The same turns and mirrors carry the whole set onto itself and the rows of a family onto each other. Which other rows belong to the same family as each row named below? List them in the order they appear above.
These 18 rows form 3 families of 6 rows each.
lis: [ 14 -15 -16 -17  -7   4   2  -7   5  12   4  -3  -7  -6   3   5  -3 -14
  22  -5 -11 -14  11   4   0   1   1   8  -2  -4]
pobur: [ 10 -12 -17 -11  -6   4   9  -7  -1   5  -2 -10  -2  -6  12   8   1 -14
  23  -6  -9 -13  12  -1   2  -3   9   2   2  -6]
Dez: [ 18  -8  -6 -12 -33   1  -4  12  17   1   6  10  -6  -3  12 -13  -8  -9
   0  -2   1   1  -1   6  16   7   6   0  14  -5]
bag: [ 16  -7  -8  -6 -33   1  -3  12   7  -7   3   5   2  -8  18 -11  -3  -3
   8   2   1   7  -1   1  17   6   2   2  20  -9]
sipo: [  5  14 -20 -19 -10  11  15  12  27 -12   0   0   2 -13  10   0   1 -11
  13  -4 -20  -3 -13   4  15   5  -5  -4  -7   0]
Nagek: [ 19   1 -20  -1 -25   1  -7   1   7 -10   5   7  -1  -1   4 -12  -5   1
  19   3   1   0   8  -4  14  17  -4 -15  17   5]
Bokiz: [ -2  21 -24 -14 -19  11  15  11  30 -16   1   0  -1 -17   8   5   1  -9
  17  -4  -5  -2  -6   1   7   6   9  -9   1  -5]
bokop: [ -3  16 -24 -16 -13   7  10   9  36  -5   1  -1  -2 -11   4   5  -9 -14
  14  -6  -7  -2 -11   4  10   7   4  -3  -6  -8]
pusuk: [ 13  20 -12 -13 -29  11  16   9  22  -9  -7   2   1 -10  11   3  -4 -20
  18   6 -12  -8  11  -7   6  18  11  -8  -8   3]
muz: [ 12  14 -13 -20 -16   2  13  15  19  -9 -11   9  10  -5   7   7  -6 -12
   8  -4 -11 -12   9  -5   5  22   3 -10 -14   5]
fizod: [ 11  -6  -6 -10 -24   6  -8   5  11  -2   3   5  -3 -10  15  -8  -5   0
  -5   6  -1   6   4   3  26   7  10  -3   8   2]
teli: [ 16  -3  -8  -5  -7  15   8 -17   8 -10  -8 -12   1  -2  13  13  -9  -4
  16 -11   1 -12   2   2  -5   1  -5  -4   6  -5]
bisu: [ 19  16 -10 -21 -23  10  15   7  28  -9   0   5  -3  -5   4   7  -6 -18
   7   5 -15 -16  15  -6   5  16   5 -10 -10   0]
Zud: [ 21   1 -11  -5 -19  13 -11   4  15   4   6   4  -1  -6   3 -11 -10   8
  19   3  -2   0   1  -7  19  20  -3 -21   9  -2]
pupi: [ 15 -13  -6  -8  -5   8   8 -14  19 -10  -4 -10  -1   4   9  12 -17  -9
   7 -10   0 -10  -1   2  -3   0  -8  -8   6  -7]
nuf: [ 18   2 -18  -6 -19   2 -10  -1  20  -7  10   8  -5  -1  -3  -8 -11   1
  17   9  -1   4   9  -7  16  16 -11 -12  13   1]
Tola: [ 14 -21 -17  -9  -2  11   0  -2   6   1  -6   5  -7  -8  11   8  -5 -16
  23   3 -13  -6   6   3  -6   1   7   1  -2  -3]
Rogor: [ 13 -11  -2  -4  -4  15   1  -4  14  -7  -1 -11  -2  -7   9  15  -7 -13
  10 -11  -3 -12   0   8  -6   4  -8 -12  10   4]

The rest of the family of Rogor: sipo, muz, fizod, Zud, Tola
The rest of the family of bag: pobur, Nagek, Bokiz, pusuk, teli

